One turn moves every row onto another: examples first, then more rows asked:
savi: [ 32   2   0 -13  12  32   6  -5  -1   3  -1  -8  39  38  11 -19 -34  -4
 -29   1  13  -7  26   0  31 -17  -5   1 -25   9   0   5  24  -4 -13 -32
 -12 -16  18  -4  -9   6 -27  30 -28  -9  -6]
feso: [ -6 -34  41  -1   9  12  24 -24  -5  22  12   5  33  12   3   0  -8 -29
   1  -2   6  -1  -9   9   6   4  29  -2   6  -4  -8  -7  -4 -15  -7  12
 -37   8  -4 -11 -17  18   8   6  10  -9  -9]
Ziv: [  6  -4  46 -17  30  -1  -9 -26 -13  18  -1  17  14   9   9 -10  -3  -5
  18   4  -8 -18  29  -2  18  15  22  -6  14  15  -3  -2  19 -30  -8  -6
 -23   5  12 -11  22  -3  24  -4   9  12   2]
bara: [ 10  32 -27  19  -2  19  -6   0   0  11   5  19  24  -1  -1  19 -40   5
 -37 -20  27  18   9  -4   8  -1 -23 -22   6  22  -8  29 -17 -18   8 -10
  10  11   9  34 -24   9   0 -16   0 -13  -6]
zavur: [ 12 -12  39  -7  21  15 -10 -29 -21  13  10  20  14  13  10 -16  -8  -8
  21  10 -10 -27  27   5  24  16  10  -3  18   8  -3   2  26 -29  -8   4
 -19  -7   3  -3  23  -2  24  -4  13  16   1]
Fom: [ 25  32 -18  32  14 -21  -2 -13 -16   1  17  14  -8  21   4  28 -43  -4
 -30   7  -3  30  20  19  13  -9 -13 -33   1  24   3   6  19   1  10  17
   1  18  30  24 -12   8   3   8 -19   5  -7]
Faret: [ 21  -8  38 -12  16  18  -6 -16 -19   7   7  26  22   1  11 -27  -3  -5
  17   4  -7 -14  28  -2  25   9  10 -10  25   5  -5   8  27 -30 -10   2
 -33 -10  -3   4  14   5  18  -5  24  14   5]
pel: [  4  28 -31  30  -3   9   0  -8  -1  17  15  10  15  23  -8  26 -42   4
 -33 -16  20   7  12  16  -2   7 -22 -15  10  28 -15  26 -19 -18  -1  -8
  -2   6  22  31 -21   8   8 -10 -18  -7   3]
Mato: [  2 -39  38   2   6  13  13 -22   2  16  14   4  27  10  10  12   1 -32
  -1  10   3  -4  -6  11   5   8  28   4  10 -11  -2  -7  -6 -10  -6  15
 -38   9   0  -9 -12  19   6   3  15   4  -8]
sadon: [ -7 -35  46  -4  10  13  19 -27  -9  25   9   4  32   7   2   3 -10 -29
  -3  -1   8  -4 -12   1   5   3  28   3   1  -8  -6  -6  -3 -18  -5  14
 -27  12  -4 -12  -8  16  12  -3  10 -13 -13]
Lom: [  0 -39  39   4   4  13  20 -25  -5  20  17   4  28  15   3   4  -7 -31
  -1   5   3  -6  -9  13   2   7  25   4   8 -11  -7  -5  -2 -14  -9  17
 -40   4  -2  -7 -11  19  10   1   9  -3  -6]
Geso: [  5  22 -26  19   2  18 -18  -5   9   8   2  16  22  -3  13  34 -33  -3
 -39  -5  29  13  15  -4   9   8 -22 -16   5  24  -2  27 -17 -12  12  -6
  24  19  17  30 -14  10   1 -19   4  -3 -15]
Gide: [ 32 -13   5  -5   7  33  -3 -12  -3   4   1 -14  36  37  12 -10 -33 -12
 -40  16  15 -17  29   1  23 -13 -12  15 -23   2  -1  10  33  -5 -12 -22
  -6 -18  27  -1  12   8 -16  15 -36  -7  -9]
Sema: [ 20  29 -10  29  14 -25   3 -10 -20   4   9  12   4  10  -2  16 -48  -3
 -42   0   6  38  22   8   5 -12 -13 -32   4  28  -6  13  26  -8  10  18
  -7  18  35  26  -5  18   9  -3 -24 -12 -10]
suge: [  5 -29  44  -9   9  16  13 -19  -4  20   8  10  29  -2   9   7  -3 -27
  -3   0   6   2 -15  -4   8  -2  30   1  -1 -16   3  -7  -7 -13  -2  10
 -25  15 -10 -11 -12  13   5  -2  22  -6 -11]
Peva: [  2 -29  45  -5   7  17  19 -22 -12  23  10  10  29   3   1   0 -10 -25
  -2  -5   5  -2 -17  -2   7  -3  26   1  -2 -17  -2  -6  -3 -17  -4  12
 -28  10 -13 -10 -12  13   9  -4  15 -12  -9]
viz: [ 39  -7   8 -12   9  25 -15  -4   6   2  -8 -13  32  26  20   2 -22 -12
 -46  19  15 -10  30  -7  20 -15  -6  17 -25  -3   7   8  28  -2 -10 -29
  -6  -7  33  -4  15   7 -20  10 -30  -1  -7]
Zak: [ 40   8   5 -20  14  25  -5   2   8   0  -9  -7  35  28  17  -7 -21  -3
 -35   5  12   0  27  -8  28 -21   1   3 -27   3   8   3  19   0 -11 -38
 -12  -6  23  -7  -6   4 -31  26 -21  -3  -4]
lek: [ 16  22 -33  30  -9  25 -16  -7   0   8  16  17  11   9   5  33 -36   0
 -35  -4  20   4  10   7   6   6 -30 -10   8  14  -3  28 -15 -12   7  -1
  16   7  12  37 -14   5   4 -19  -2   4  -4]
zuvul: [  9  27 -37  27   0  15 -10  -4  12   6  13  14  14  16   9  34 -31   0
 -27  -7  19  11  16  14  10  11 -21 -20  11  28  -4  22 -24  -7   5  -9
   8  11  17  31 -28   7  -3  -2   0   8  -5]
Mozo: [ 12   0  38 -13  26   9  -1 -24 -18  15   8  22  15  15   7 -19  -7  -1
  27  -1 -13 -19  26   6  25  13  19 -12  17  14  -4  -3  18 -29 -11  -6
 -28  -5   1  -7   9  -4  18   6  15  15   7]
getub: [ 27  28 -19  32  12 -12  -8 -16 -18  -2  18  16  -9  16   9  31 -44  -6
 -30  13  -2  26  18  14  17  -8 -18 -31  -2  19   8   6  21   4  14  21
  13  18  26  26  -9   7   2   5 -12   8 -13]
bir: [ 19  30 -13  30  17 -28   0 -12 -15   4  11  10  -3  16   2  26 -44  -5
 -37   5   1  34  24  15   7  -8 -10 -32   2  30  -3   8  21  -3   9  16
  -4  21  38  23  -8  15   6   4 -24  -3  -9]
der: [ 41   3   7 -12   6  31  -3  -7  -9   8  -1  -8  29  34   7  -8 -33  -3
 -38   6  10 -13  19  -7  23 -23  -9  14 -31  -7   4   7  27  -7 -13 -30
  -5 -14  19  -3   7   0 -19  12 -33 -10  -1]
subol: [ 18   0  46 -14  21   3  -6 -20 -22  18   4  21  14   7   1 -19  -5  -1
  14  -1  -9 -16  25  -3  14   7  17  -4  17   4  -6   4  23 -35 -12  -5
 -34  -4   6  -4  22  -2  26 -11  10   7  12]
mizi: [ -7  29 -24  20   8   3  -4  -7   9  16   1   8  25  11   0  27 -39   1
 -36 -17  28  16  18   5   1  10 -14 -20   7  40 -13  23 -20 -18   5 -13
   6  18  27  24 -21  13   6  -9 -13 -13  -8]
kabig: [  1  24 -20  23  -1  12  -9  -9  -3  19   3  11  21   4  -4  26 -44   1
 -45 -14  30  11  11  -3  -3   4 -24 -11   5  24 -12  30 -11 -23   6  -5
  14  14  22  31  -7  11  13 -26 -14 -18  -8]
luf: [ 19  29 -10  25  15 -18   3  -7 -20   0   6  16  12   1   2  10 -49  -4
 -42  -1  11  43  23   1  12 -14 -15 -37   3  29  -5  15  28  -8  14  18
  -1  19  29  28  -9  20   5  -2 -15 -15 -16]
lebed: [ 11 -32  37   0   2  16  13 -17  -1  15  16   9  24   7   9   9   2 -28
  -1   7   1  -1 -11   8   7   2  27   3   6 -18   1  -6  -7  -9  -7  13
 -38   7  -8  -6 -16  15   3   2  21   5  -3]
gosal: [ -1  19 -30  31   1   8 -14 -13   8  14  11   6  11  20   5  41 -35  -5
 -34   0  22   2  18  15   0  16 -22  -9   9  29  -8  24 -19 -11   4  -4
  11  13  30  28 -11   8   9 -13 -15   3  -6]
Tilim: [ 16 -12  46 -15  21   9 -14 -18 -15  11  -1  21  23  -5  14 -17   0  -8
   7  10  -2 -14  31  -9  19  12  14  -4  22   6  -4   8  28 -32  -7   1
 -27  -1   8  -1  27   5  23 -14  19  11   0]
zage: [ 24  -3   9 -18  20  26  -7 -11   5   6 -10 -14  37  32  18  -4 -30 -10
 -37  10  17 -10  29  -8  28 -12  -1   9 -31  10   4   2  25  -2  -8 -32
   5  -3  30 -11   7   4 -21  20 -31  -9 -16]
geni: [ 11 -33  42  -3   3  17   8 -20  -5  18  12   9  23   0  10  12   0 -28
  -5   7   3  -3 -15   1   6   0  26   7   1 -23   4  -5  -5 -12  -4  15
 -28  11  -9  -8  -8  13   6  -7  20   1  -7]
vofo: [ 30  -7   1 -13  15  27  -5  -3  13  -3  -7 -13  42  32  23  -8 -22 -13
 -37  15  17  -5  37   0  29 -10  -2   4 -19  13   2   6  24   1 -10 -31
 -13  -9  31  -4  -2  13 -28  28 -25   0 -12]
vaze: [ 26  27 -19  28  14  -5  -7 -14 -19  -5  15  20   0   7  13  25 -45  -6
 -30  11   2  31  18   7  24 -10 -19 -36  -2  21   8   8  23   3  18  22
  19  19  20  27 -11   9  -2   4  -4   5 -20]
feket: [ 47  -1   0  -8   2  32  -2   2   0  -1   3  -7  35  34  12 -13 -26  -6
 -39   9  11  -7  27   1  25 -21  -9   9 -19  -4   1  10  27  -3 -15 -28
 -24 -20  21   3  -2   9 -25  19 -27  -2   2]
Bur: [ 10 -12  37 -13  26  14  -9 -23 -10   6   3  22  24   4  19 -18  -2 -10
  22  10  -6 -16  34   0  30  19  15 -12  22  16  -3   2  23 -26  -6   0
 -22  -2   4  -3  15   3  16   3  24  19  -5]
kevim: [ 17   0  45 -21  26   3  -7 -12 -12  12  -4  23  24  -2  10 -21   1  -2
  13  -2  -5  -6  31  -8  20   8  22 -12  21  12  -5   4  20 -32  -9  -8
 -36   2   6  -5  14   4  17  -4  21   9   5]
Ruzi: [ 20  24 -10  25  13  -9  -3 -11 -22  -2   6  19  12  -4   7  12 -50  -6
 -42   4  11  39  20  -4  17 -13 -19 -35   0  23   0  15  30  -6  18  24
  12  19  24  29  -5  18   4  -6  -9 -12 -22]
Mavo: [ 27  26 -16  27  10  -2  -3 -12 -24  -5  12  22   6   0  10  14 -48  -4
 -35   6   6  35  17   0  22 -14 -21 -37  -1  19   4  13  28  -2  18  24
  16  16  17  32 -10  13   0  -2  -4  -5 -21]

sadon -> geni
viz -> Gide
luf -> vaze
Now find these:
zuvul -> mizi
Bur -> Ziv

One turn moves every row onto another: examples first, then more rows asked:
zof: [  5   5  -3 -16   8 -29  -4 -22   8   1  -2 -16  -9 -14]
tuk: [-30   0  41  24   2  22  11  -9  -5   4   9   7  -2 -12]
Nuge: [-37  -4  34  31  11  15  12  -2 -13 -12  -3 -17 -22   1]
nanut: [-39 -20   6 -18 -12 -22  -6  18  -4   3 -11  -5  -7  10]
Kize: [  8  -3 -12   4   1   4  17  25 -20   8 -14  18 -26  12]
Sog: [  7   0 -13  -5 -12  -1  18  29   0   9  -4  18 -26   9]
bebe: [-23  -1  -9 -14  10 -34 -14   8 -12   8  -5   5 -24   9]
rez: [ -2 -12  10 -14   9 -18  -5 -26  -6   4   5 -13  15 -16]
lanor: [-15  -6  10 -24 -14 -26   4  -7   9  -3 -14 -24  13  -9]
pir: [-30   0   3 -16  10 -36  -6   4 -22  11  -4  -3   9   1]
tamu: [-18  12  18 -16 -14 -28  -5 -18   5  10  -7 -15  10 -11]
petid: [-28  -8  31  20   9  28  29   5  -4 -10   3   3   6 -14]
Pipa: [  4 -11  30  -8  -1  -3  19 -28   1 -11   3 -17   5 -24]
ketet: [  9  12  -2  17   6  15  32  22 -19   2 -17  11 -22   5]
tipiz: [-41  -7   9 -16  -4 -31   3  21 -24   3  -7   6 -10   7]
fimap: [  5  12  -6   9  -3  16  30  30  -4   6  -4  18 -26   5]
nosi: [-10  11  33   4  -3   4  10 -26   3   3   3 -11  14 -24]
fifut: [-48  -7  29  16  -6   7  -6  11 -11   9   4  11 -19   7]
Kuzat: [-50   4  17  11  10 -13   4  18 -25   0 -10  -6 -15  11]
Vofa: [ -9 -10   9 -29  -6 -35   4  -9  -9   3  -5  -7   8 -11]
Zozud: [ 19   2 -14 -11 -18  -6  15  14   8   6  -8   3 -23   3]
zolov: [-18  11  21  31  26  22  23  -1 -11  -8   5  -1 -25 -12]
zosaf: [ 28   3  -6  -2  -9   0  20  -1   0  -2 -24 -13 -24   1]
dovu: [ -8   1  26  -1  -2   6  26 -15   8  -9  -5 -22  21 -23]
rezan: [-19  -9  42  18   4  20  29 -10  -7 -16   2 -10 -15 -16]
Pida: [ 23  11  -4   0 -16   5  29   7  14  -1 -10  -6 -21  -4]
fekit: [ 22  -7 -15  -8  -7  -7   9  13  -8   6 -16   4 -25   8]
Velub: [-40  -1  17 -10 -17 -24 -16   5  -8  14  -7  -3 -12   9]
nenap: [ 16  19   3  14  -8  18  37  16   6  -1  -8   2 -21  -4]
Lovo: [  6  11  15  11  18   3  18 -29   6  -9   0 -20 -11 -24]
dubil: [ 23  15   1  14  -1  13  33   8  -7  -5 -24  -8 -21  -2]
kilup: [-46 -24  19   9   1  11   7  24 -13  -1   2  10 -11   8]
Vimu: [-46  -6  30  17   4   4  19  22 -22  -7  -3   2 -24   4]
luz: [ -5 -16  31  14  11  12   6 -32   1  -9   6 -21  -4 -15]
ronug: [-37   3   5  16  20  -1   3  21 -20   2   3  13 -33   8]

zof -> Lovo
Velub -> tamu
Now find these:
Nuge -> Kuzat
Vofa -> Pipa
dubil -> ketet
nenap -> fimap
kilup -> nanut

One turn moves every row onto another: examples first, then more rows asked:
Mon: [  5  19  11  -2  -9 -30   5  22   1 -18  11 -10]
mibab: [ 24  -1 -11  25 -24 -17 -36  16 -14   4 -17 -23]
Biz: [ 20  16 -28  35 -17  -3 -45   7   0 -14   3   9]
mem: [  6  27 -17  -2 -31   0 -13  23  33   5   6   3]
kiful: [ 32  32  11  19 -20   9 -15 -21  17   6 -29   4]
Dupet: [ 16  37   4  40 -13   3 -32 -29   8  10 -12   5]
Nepar: [ -7  14 -20  38 -25 -18 -13 -23  -4  -4   0 -12]
teko: [  6  10  23   2 -22   8  -7  25  10  20  -5 -19]
sen: [  8  17  -3   4   1 -39 -10  16  -9  -8  20 -11]
piz: [ 31  36  28  -6   4  -7 -15  14  15  -2  -4   7]
das: [ -1   8  -8   1   7 -26 -10  20  -6 -24   4 -10]
bogap: [ -7  10 -15  20 -26 -21 -19 -27  11 -11  -2 -25]
gur: [ 16  34  12  27 -21  14 -17 -25  19   1 -23   6]
lofem: [ -4  17 -24  34 -14  -9 -18 -28  -7  -2 -12 -14]
mab: [35 29 33 12 -4 -2 -2  6  4  6 -8 16]
vil: [ -4   8 -10   0   3 -33 -13   6  -5 -10  20 -10]
Tun: [ 23  22  22 -10  -6   0  -7  12   9   1   3  27]
teto: [35 30 14 -3 11 -6 -7  7  1  7 -6 20]
babog: [ 13   5  11  13 -34  -3  -5  16   6  27 -22 -17]
Nise: [ 12  35   6  16  -9   9 -29 -31  20  15 -15   5]
bona: [  8  39   7  37 -23   8 -24 -20  25   0 -19   4]
kiza: [  7  16  -3   3 -15  26 -18  16  27   6  12  13]
fubed: [-14  27 -19  25 -18 -25 -25 -13   6 -16   7 -22]
nokar: [-14  18 -13  34 -31 -24 -12 -10  -5  -9   0 -16]
Vuku: [ 14  -1  -2  26 -42  -3 -20   5  27  25  -6  -5]
fikam: [ 24  -6   7  31  -5   5 -38   2 -21   3 -11 -12]
sir: [ 34  40  29   9   5   0 -18  11  14   0   2  11]
kol: [ 12  19  10   8  -2 -32  -6  21 -16  -9  21  -9]
dorib: [ 32  23  24 -15  -3 -15 -10  12  18  -3   4   8]
Nakas: [ 29  -8  20  38 -15  11 -30   2   2   1 -10  -5]
ziz: [ 16  16 -23  15  -3   7 -46  10   6 -20  18   8]
gotaf: [ -3  35 -24  -1 -25  -6 -22  31  10   5   9  -5]
Tis: [ 28  31   8  23 -28   7 -22 -26  18  21 -11   4]
vod: [  3  17 -21  34 -17 -18 -25 -18   3  -3 -10 -33]
toru: [ 16  17 -13   3   4  12 -35  27 -14 -14   1  -4]
geger: [ 17   6  -5   1  -6 -34   4  11  -7 -20   5 -11]

Nepar -> sen
Tis -> vod
vil -> dorib
Now find these:
Nakas -> Biz
teto -> Nise
fubed -> Mon
fikam -> ziz
Vuku -> mibab
nokar -> kol

